In the rows, 128 means zero.
Each path below is one point turned by a fixed rotation once a step. After each direction that follows a path, write how fast that rotation turns it, in deg/step (0 if it stays still).
Each turn is a multiple of 5 degrees from 10 to 175, or 0.
Each row of a path follows its step; steps can be skipped.
Rotation 1:
step 0: [132 128 132 125 132 139 121 138 127 127 134 127 128 128 134 137 132 131
 127 136 129 122 128 127 137 129 126 135 119 134 124 119]
step 1: [125 131 133 131 137 129 125 132 140 131 132 127 133 121 138 121 130 127
 129 126 128 129 136 125 138 135 123 118 124 133 125 128]
step 2: [124 126 122 128 122 131 132 137 129 133 128 118 134 111 130 128 132 128
 129 132 130 125 130 132 126 128 124 130 128 136 120 136]
step 3: [139 125 138 131 130 136 131 121 132 130 123 124 124 116 137 120 129 134
 128 127 127 125 125 135 125 123 128 129 130 131 130 134]
step 4: [131 119 130 110 133 127 127 127 128 127 125 123 130 126 130 129 135 127
 122 131 128 130 120 132 132 119 130 130 123 139 130 130]
step 5: [137 133 130 120 126 117 130 125 136 125 125 122 126 126 131 117 128 125
 128 126 125 139 130 126 137 135 128 136 126 132 129 130]
step 6: [129 132 123 116 110 126 128 130 130 129 124 122 119 127 129 131 122 132
 128 133 131 125 132 137 135 131 127 127 125 130 126 130]
step 7: [134 128 135 121 127 126 133 125 130 138 129 133 117 129 133 129 127 134
 130 119 140 128 128 130 127 137 131 123 127 125 130 137]
step 8: [129 119 122 117 125 131 132 133 126 124 131 127 131 136 129 129 125 127
 137 117 141 126 119 125 128 129 124 129 128 136 126 133]
step 9: [127 118 132 132 125 126 130 124 137 128 133 124 124 134 122 120 125 129
 138 125 129 133 124 127 138 129 123 130 139 125 134 132]
step 10: [133 117 124 130 120 127 120 135 137 129 125 124 125 136 116 140 130 129
 128 134 129 128 127 132 127 130 132 129 132 130 131 133]
[130 127 127 125 134 126 126 128 127 128 129 130 131 130 130 128 128 125
 127 124 129 127 125 127 129 128 126 127 125 128 128 127]
100
Rotation 2:
step 0: [133 122 135 129 127 138 135 128 130 131 125 128 134 130 131 133 131 125
 135 125 125 125 136 129 139 114 129 128 123 125 144 127]
step 1: [131 123 121 129 132 127 129 140 135 125 133 122 122 135 126 131 135 127
 138 122 130 135 126 135 139 117 135 131 134 122 128 133]
step 2: [127 127 126 135 138 135 136 129 139 128 136 134 120 118 128 130 128 123
 134 127 126 127 121 134 126 120 135 138 122 137 132 122]
step 3: [128 125 132 134 136 123 129 129 132 134 148 122 127 135 131 127 131 126
 125 136 127 136 134 126 133 126 132 132 125 141 130 131]
step 4: [122 124 136 120 122 138 134 128 135 130 129 130 119 136 130 128 125 116
 124 126 121 132 131 119 137 120 133 131 120 134 128 128]
step 5: [136 121 136 130 134 137 127 131 137 129 129 124 120 133 137 127 134 132
 135 126 123 134 136 121 135 123 122 128 130 119 138 127]
step 6: [130 131 121 128 130 137 138 142 134 138 129 124 120 134 121 126 129 134
 132 118 128 131 124 128 130 118 137 128 126 127 135 128]
step 7: [128 136 134 126 140 126 133 135 134 126 133 130 131 123 133 122 143 130
 136 125 127 132 128 134 131 120 133 138 122 136 132 124]
step 8: [127 118 134 127 130 124 136 130 126 135 136 120 130 126 128 134 124 123
 127 129 130 140 125 133 137 116 131 127 121 141 134 129]
step 9: [124 121 134 124 128 125 129 128 141 124 129 127 117 137 137 129 126 121
 139 131 120 131 129 130 143 130 135 129 126 133 128 127]
step 10: [134 117 122 125 138 137 133 127 137 135 135 128 122 132 130 130 127 124
 133 127 118 125 130 123 127 122 122 127 129 129 143 129]
[131 124 126 130 128 129 125 130 124 131 131 126 130 129 130 130 129 131
 126 129 127 129 128 128 129 128 127 127 127 129 130 127]
145
[127 126 128 126 126 129 128 126 130 128 128 126 128 125 128 125 130 131
 125 132 127 125 128 129 127 125 131 126 132 128 127 129]
0
[129 128 132 132 130 127 130 125 127 130 128 126 129 126 126 128 125 129
 130 130 131 129 130 127 126 127 127 127 129 127 132 131]
140
Rotation 3:
step 0: [123 129 132 138 123 128 127 124 125 129 123 131 129 139 127 124 129 135
 127 143 130 126 125 132 123 124 127 126 129 131 131 119]
step 1: [135 128 125 138 129 130 137 126 135 122 127 120 136 126 125 133 138 127
 126 136 131 125 128 134 130 122 126 127 127 133 131 130]
step 2: [122 125 132 140 123 127 130 130 130 125 131 141 135 131 127 134 133 128
 126 126 125 132 125 133 132 121 126 130 132 127 135 120]
step 3: [118 124 123 126 122 127 139 130 137 132 121 127 134 132 125 130 132 125
 132 134 133 123 125 128 127 118 127 134 128 126 124 128]
step 4: [121 129 130 128 129 129 127 119 130 131 123 132 136 133 126 137 132 129
 121 138 128 128 134 129 137 131 122 130 138 132 129 123]
step 5: [126 132 128 133 119 133 127 131 123 133 119 119 135 132 123 128 134 130
 129 133 132 130 121 131 124 122 124 134 133 130 138 128]
step 6: [130 127 127 139 130 125 132 121 131 129 136 124 134 131 130 130 128 132
 127 140 128 123 130 128 128 119 130 128 137 124 133 119]
step 7: [127 124 126 139 125 131 136 135 135 126 127 132 137 131 123 122 135 133
 124 130 133 134 128 137 130 128 125 135 133 131 125 129]
step 8: [127 119 125 130 118 131 134 125 136 134 124 135 134 125 131 137 128 133
 134 133 125 128 128 127 132 123 124 125 131 126 136 127]
step 9: [127 130 126 132 124 121 130 127 129 132 121 130 133 136 122 127 127 120
 130 136 133 128 128 127 138 126 119 142 131 129 129 124]
step 10: [130 136 127 127 121 134 125 125 131 131 123 129 132 131 132 131 141 134
 129 137 129 126 136 129 128 122 132 133 137 130 131 125]
[129 129 129 129 127 127 131 124 128 128 127 128 127 129 130 125 132 128
 126 129 130 125 128 129 130 131 129 128 129 125 123 129]
120
[128 123 127 129 130 126 129 129 131 128 133 128 128 128 128 128 131 131
 128 125 126 129 126 131 129 127 128 129 125 125 128 128]
70
Rotation 4:
step 0: [126 132 125 124 132 132 133 114 131 130 131 119 135 136 130 126 127 131
 122 129 131 123 129 124 128 132 138 135 127 128 129 132]
step 1: [118 128 125 125 133 130 128 121 136 136 134 120 119 128 130 134 121 125
 124 122 132 130 126 121 125 130 130 128 136 127 126 129]
step 2: [120 132 122 129 120 131 127 123 129 128 136 126 125 127 130 139 124 124
 126 135 121 129 122 130 125 132 123 129 134 125 134 120]
step 3: [128 138 125 128 118 126 129 129 121 127 124 122 127 128 135 135 128 132
 131 129 129 130 132 128 117 134 124 134 134 133 135 130]
step 4: [131 130 130 134 116 126 132 124 129 130 134 127 131 133 131 125 133 134
 126 128 142 132 131 122 126 136 128 127 127 128 138 130]
step 5: [130 127 128 126 125 121 126 128 125 131 138 121 135 134 124 127 124 126
 127 126 140 137 126 122 133 124 126 129 136 134 126 126]
step 6: [129 138 126 124 127 129 123 131 127 135 134 129 137 134 134 129 116 120
 132 131 134 127 123 132 131 131 132 123 132 125 125 123]
step 7: [128 130 121 128 127 130 132 131 125 133 135 128 129 124 135 126 116 134
 139 122 127 123 124 134 123 131 129 122 134 131 130 129]
step 8: [126 121 128 131 127 125 135 134 132 131 130 132 133 118 129 126 126 130
 132 130 128 126 129 129 130 142 130 132 137 133 138 123]
step 9: [128 127 124 136 129 126 131 132 138 122 127 118 141 125 127 129 132 127
 130 130 133 130 128 132 127 132 129 131 132 140 125 127]
step 10: [127 132 130 128 136 136 134 130 130 133 127 121 134 131 125 133 133 132
 128 131 141 132 126 134 124 132 131 124 127 128 121 120]
[127 129 129 126 130 126 127 128 130 129 130 127 127 128 126 129 125 130
 131 132 128 125 125 127 129 128 127 127 129 123 126 132]
70
[125 127 128 128 129 126 129 129 129 126 132 126 130 126 131 131 129 125
 126 128 130 130 129 128 129 125 129 127 127 126 124 127]
85
Rotation 5:
step 0: [122 130 126 130 128 128 126 130 139 128 119 132 136 122 130 121 127 128
 127 131 127 124 128 125 131 122 118 115 123 139 136 130]
step 1: [128 128 132 129 138 134 121 128 123 114 128 129 130 140 128 130 127 135
 124 139 130 119 125 125 125 126 135 122 126 123 123 125]
step 2: [122 124 133 124 123 134 137 118 131 127 137 120 135 133 133 128 138 128
 127 125 115 130 129 124 134 124 125 128 130 129 126 133]
step 3: [137 123 129 124 131 120 124 119 127 127 130 122 132 119 128 124 130 129
 131 131 135 129 131 139 127 130 126 116 115 130 127 130]
step 4: [125 121 130 135 130 133 133 139 129 125 135 122 124 133 128 126 126 130
 126 120 135 129 132 124 127 127 126 117 127 113 131 123]
step 5: [124 113 133 124 121 124 120 127 133 125 125 128 124 129 139 126 125 127
 124 127 121 136 128 122 122 133 123 133 124 132 121 129]
step 6: [126 122 117 132 129 119 119 122 130 123 125 134 128 128 127 125 133 133
 128 124 134 126 132 133 134 117 120 123 135 130 134 129]
step 7: [134 127 134 126 126 134 123 133 122 125 134 134 123 132 128 128 122 129
 120 128 126 112 133 122 136 125 126 128 120 122 124 135]
step 8: [126 126 134 128 121 123 127 121 138 125 140 130 126 130 124 138 136 122
 129 139 122 139 126 128 133 124 125 131 127 124 127 126]
step 9: [134 125 130 121 127 122 130 119 124 138 132 131 126 131 132 126 127 135
 129 128 143 130 141 137 127 127 129 128 132 125 125 133]
step 10: [122 124 133 129 130 123 138 143 132 132 127 129 124 124 129 133 125 118
 127 125 137 124 129 125 135 130 118 129 120 125 133 130]
[128 130 131 125 129 128 128 125 129 132 130 128 129 129 128 129 131 127
 129 129 127 127 127 131 130 127 132 127 125 124 128 129]
60
[127 127 128 127 126 129 128 132 130 125 127 125 127 128 125 131 128 130
 127 131 128 126 126 125 127 130 131 129 128 123 128 130]
115
Rotation 6:
step 0: [132 125 132 126 132 127 126 135 136 115 128 130 118 134 129 133 129 136
 124 122 127 131 120 126 128 128 133 125 129 122 133 128]
step 1: [131 127 126 121 120 125 138 121 130 126 128 130 127 136 118 121 121 131
 131 128 121 126 124 124 118 127 129 132 126 126 132 128]
step 2: [133 119 128 123 122 136 131 132 127 129 132 128 135 125 129 125 137 138
 128 130 133 125 124 123 125 130 135 123 132 119 128 121]
step 3: [138 130 133 127 131 125 125 128 135 116 135 131 133 127 122 127 129 129
 131 127 127 115 127 130 123 123 129 124 127 135 129 124]
step 4: [132 126 126 128 118 129 134 127 126 119 129 135 126 126 123 126 131 135
 134 129 132 127 132 129 137 123 127 141 134 125 134 128]
step 5: [127 129 123 125 125 130 133 127 130 123 128 132 129 118 119 131 123 130
 115 132 126 122 124 125 133 125 136 122 133 126 123 123]
step 6: [137 125 125 125 129 126 124 126 128 118 119 129 134 127 122 129 129 127
 135 122 126 133 128 127 134 129 138 122 125 130 139 125]
step 7: [128 125 119 124 123 126 130 111 135 125 131 134 133 127 127 125 129 119
 130 133 130 125 129 131 128 128 125 130 131 119 131 124]
step 8: [131 126 130 132 130 132 134 132 120 119 130 131 132 117 125 122 135 121
 120 125 132 132 129 134 127 132 128 123 128 123 130 120]
step 9: [131 127 126 122 130 128 123 124 135 115 126 133 123 119 134 126 118 127
 128 123 129 127 131 129 127 135 126 132 126 136 130 123]
step 10: [125 118 126 135 114 127 127 127 128 129 123 131 118 128 124 124 127 121
 122 123 128 128 129 132 128 127 131 132 129 123 135 122]
[128 129 129 130 126 128 130 130 125 130 132 131 132 126 128 128 128 127
 125 129 128 131 127 125 128 131 130 128 129 128 125 127]
120
[128 126 131 125 127 130 127 127 130 128 130 129 128 127 124 125 128 129
 126 129 130 126 126 128 132 131 127 128 124 127 132 127]
0
[128 128 128 123 128 127 128 129 126 128 130 128 132 127 131 125 129 127
 129 128 130 127 129 131 123 128 126 126 127 126 129 128]
65
Rotation 7:
step 0: [125 134 123 124 132 130 131 135 130 117 125 126 117 132 118 124 119 123
 132 130 127 127 123 128 132 134 133 125 130 127 122 127]
step 1: [125 127 123 120 129 122 126 137 131 123 131 135 122 123 120 123 125 126
 132 134 135 130 133 130 121 133 124 136 134 134 125 128]
step 2: [130 132 126 133 139 125 137 133 134 125 127 125 124 123 125 118 120 132
 125 126 132 134 125 128 127 137 125 130 133 127 120 127]
step 3: [126 131 121 123 126 122 134 133 124 123 132 132 116 128 132 127 127 133
 133 127 132 135 131 131 135 135 131 135 126 128 117 129]
step 4: [133 125 122 127 134 131 131 139 129 122 127 133 125 131 126 123 114 130
 122 132 136 134 135 125 128 125 132 130 125 128 124 123]
step 5: [127 125 123 117 135 118 127 127 126 124 133 124 117 133 122 124 120 128
 122 130 128 134 124 127 128 136 133 127 130 132 123 129]
step 6: [130 129 129 125 130 122 133 136 132 118 133 131 119 125 115 125 121 124
 136 129 132 129 133 126 131 131 128 127 130 120 126 123]
step 7: [130 126 117 124 137 128 136 136 129 121 129 126 122 127 128 121 124 127
 133 133 133 125 124 129 123 135 127 135 133 134 127 132]
step 8: [123 134 124 131 130 126 129 135 132 124 122 136 119 124 122 122 124 129
 124 130 127 137 129 128 135 138 130 134 133 130 121 127]
step 9: [127 124 125 127 134 120 132 130 127 122 131 132 122 130 129 128 120 133
 129 127 141 133 133 131 122 131 126 135 128 126 114 126]
step 10: [129 129 126 120 136 131 135 136 127 126 132 126 120 124 126 119 118 130
 125 127 131 136 124 127 136 128 132 124 123 129 121 125]
[131 124 127 126 127 127 129 127 126 127 130 127 128 131 127 128 127 128
 127 129 125 128 130 125 129 128 132 127 127 125 132 128]
55
[128 128 131 131 129 131 128 131 128 127 126 128 128 126 124 125 129 128
 126 128 126 130 128 124 132 125 126 127 127 126 128 127]
175
[131 129 128 126 125 126 127 130 130 130 130 126 132 127 126 125 129 127
 129 126 130 125 127 126 130 129 129 128 132 128 127 129]
70
[127 130 130 125 129 128 126 129 129 125 132 125 127 129 127 130 126 124
 127 129 128 127 129 129 128 126 127 124 128 131 129 128]
65
[129 130 129 128 124 128 127 127 127 126 130 132 127 128 126 130 132 124
 129 127 130 131 132 127 127 127 130 130 128 128 128 125]
140
Rotation 8:
step 0: [127 130 128 117 133 127 127 127 129 124 127 134 132 128 128 131 119 140
 123 128 130 117 124 124 137 130 127 129 124 125 125 145]
step 1: [136 129 124 121 140 124 122 124 130 128 137 139 134 128 133 131 136 138
 131 127 126 137 130 135 123 134 130 125 124 128 132 129]
step 2: [123 128 126 135 117 137 121 129 132 139 132 135 133 138 131 134 134 130
 129 135 121 133 123 131 123 128 121 122 131 127 129 126]
step 3: [119 124 127 124 122 132 117 129 131 135 122 135 124 128 126 136 129 128
 123 123 131 119 120 119 139 130 133 129 131 128 125 135]
step 4: [131 123 123 125 138 120 117 127 131 128 131 133 124 121 123 125 131 137
 121 131 127 125 130 130 126 123 143 125 118 127 131 134]
step 5: [131 131 122 134 125 123 127 130 131 136 132 124 133 135 132 134 124 144
 129 135 118 131 132 131 123 126 121 128 120 122 133 135]
step 6: [122 124 136 126 125 126 126 131 128 138 130 137 132 131 133 143 129 133
 133 121 123 127 125 121 130 136 123 138 133 134 131 130]
step 7: [125 118 132 126 126 136 118 129 127 129 135 139 133 122 119 127 138 127
 127 127 123 121 126 135 129 126 138 129 122 139 126 129]
step 8: [129 124 114 130 123 133 118 131 130 131 132 114 130 131 125 128 131 139
 129 131 127 126 129 135 137 123 132 124 124 124 128 137]
step 9: [120 126 128 122 131 111 126 135 130 132 136 122 123 131 134 140 129 137
 133 125 127 129 122 124 127 126 128 128 134 123 134 133]
step 10: [122 131 139 121 126 121 131 128 127 134 137 136 136 130 123 129 131 130
 125 125 116 120 122 131 120 127 129 128 118 132 126 127]
[129 124 126 130 128 128 129 126 129 129 128 128 126 129 124 125 130 127
 128 130 131 125 126 125 128 131 127 129 127 131 126 130]
90
